Each path below is one point turned by a fixed rotation once a step. After each direction that follows a path, write how fast that rotation turns it, in degrees each step (0 if it stays still).
Each turn is a multiple of 5 degrees from 10 to 175, or 0.
Each row of a path follows its step; steps can be skipped.
path 1
step 1: [ 22 -13  -8   6  27   1   4  -7  -9  14  13 -28  20  11 -20 -23  -8  23
 -17 -10  17  -6   6   6  16  -1 -20 -12  -6  13 -27 -15  -7  19 -13 -10
  -7 -24   4   2  -8  -4 -12  15]
step 2: [ 12  12 -19  -1  23   6  14 -20  -2 -16  18  -8   9  17  -2   6  21  -6
  15 -12  13  24 -15 -28   4  -5 -19 -15  -4 -20  16  13  -9   0   2   4
 -13  31  22  21   1  13  -4  -8]
step 3: [ -2 -14 -15 -11 -20  -6  -1 -18   7  10  -1   6   4 -12  -2 -21  -1   9
   1  13   0 -17   6   3  17  27   5   6 -26 -39  16  -2 -14  15 -12  -4
 -35  -6   8  -9 -26  10 -19 -11]
step 4: [ 16 -26   0  19  22  16   7  14  -7   4  28 -22  15   7  -5  -5 -13  17
   2 -22   8 -13  13  -1 -24  21 -11 -10  14   5  -3   9  -5   0  -6  -4
 -19 -28  12   2  19  20 -18  -6]
step 5: [ 11  10 -14   2  35 -13   0 -33  24   3   5  18  -2  -2   2  -3  10  20
   5 -21  17  20   2 -24  23  -8 -27  -5  -7 -17 -14  -8   0   5   9  15
   0   3  25  -3  -6   1 -17  10]
step 6: [ 12   7 -26  -7 -14  -1   2   4   8  -9  16 -13  14  27 -11 -10  12  -7
  -2   7   7  -6   7  -8   8  37 -17  -2 -49  -2  10   1 -12   8 -16 -15
 -30   8   4  -2 -12   0  10  -7]
step 8: [ 24 -20  12  -1  25  -1  15 -10  17   5  -4  21   5  -3 -10  15 -21   0
 -12 -16  -4  12  20 -24  -8  20 -23   5 -13 -21  -1 -24   2  -2   1  -4
  -9   6  27  -3  -5  10 -31   5]
step 9: [ -3  13 -28  -3  17  -9  -8  -9  11 -14  23  -8 -22   8  -1  -5  13  22
  -7 -24  11  -7  -8  -2  -2  32 -18  19 -27  13 -12  11 -12  12   3  12
 -28 -11   0  -6   0   0  12 -19]
step 10: [ 20  -4  -5  17  -9  -3  -4   8   7  22  30  17  29  20   1  17  22  -1
   1  10  17 -17  15  12  20  -7 -18 -21  -4  -7   0  15 -10  12  -7   8
  -1  -5  32   0 -20  20   1  -5]
step 11: [ 47   4  -5   1  13  13   9 -10   6  -5  13  25 -26   3  -9 -16  -2 -17
  -3  10  -6  -7   4 -19 -15  26 -11   1   1 -26  -3   4  -2 -17  -4 -14
 -16   9   9 -17  11  -4 -26   2]
step 12: [-11 -11  -4  -5  19  -1  -8 -15  32   3  11   4   1  -5  -9  13 -19  -3
  -5 -21  -1 -13  -5  -3 -18  16  -5  13 -15  21  -8   4 -33  17  16   4
 -32 -11  12 -15 -29  17   8  10]
step 13: [ 33 -15  -8   9  -1 -15  12  -9  -8  -7  22   4  -4  21   5  36   1  16
 -16   5  12 -15  22  -4  12  -5 -29   3 -11   0  -7   7  -2  10 -10  23
   7  -4  12  -5  10   4  10 -35]
Directions:
[  5   3  -6   0   1   1  -1  -4   8   0   1  -2   4   4   0  -7  -3  -8
   7   7   3  -3   4  -9   1  -5  -3  -7   0   6  -3   2  -3  -3  -1  -4
   2   0  -4 -10   1  -5   7  12] => 70
[  0 -11   3  -3   5   4  -5  -4   5   5  -4  -6  -2  -9   5   0  -5  -7
   1  -4  -4 -11   2  -2  -2   8   2   1  10  -1   4  -4   4  -2  -5   0
  -1   5   1  -7   0   4   1  -4] => 90
[-14  10  -3   2   8   4  -7  -3   0  -3   2  -1  -5   5   3  -1  -7  -2
   4   7  -6  -1   6   1  -1   3   2   5 -10  -1   6  -6  -3  -3   1   0
  -2  -1   1  -1  -7  -3  -2  -4] => 120
[ -6   3  -3  -6   0   0   1  -8   2   8  -4   9   6 -10   4  -4   1  -1
   0  -5   7  -4  -3  12   5  -8  -1   3   0   0  -6  -2  -3  -2   3  -3
  -1  -3   1  -3 -10   1  -4   2] => 160
[ -1 -12   1   8  -6   1 -10  -5   6  -4  -6   6   2  -1  -6   7  -4   2
   2   4   1   4   2   0  10  -3   4  -4  -6  -7  -4  -3  -3   5  -2  -1
   8   3   4  -3   0  -3  -2  -4] => 145
[-8 -1  9 -2 -3  2 -2  6  5 -6 -4 -2 13  5  1  0  0 -7 -3  3  2  4  2  4
 -5  5 -8  1  1  4 -2  0  2  7 -1  0 -1  3  9  2 -5  8 -4  9] => 170
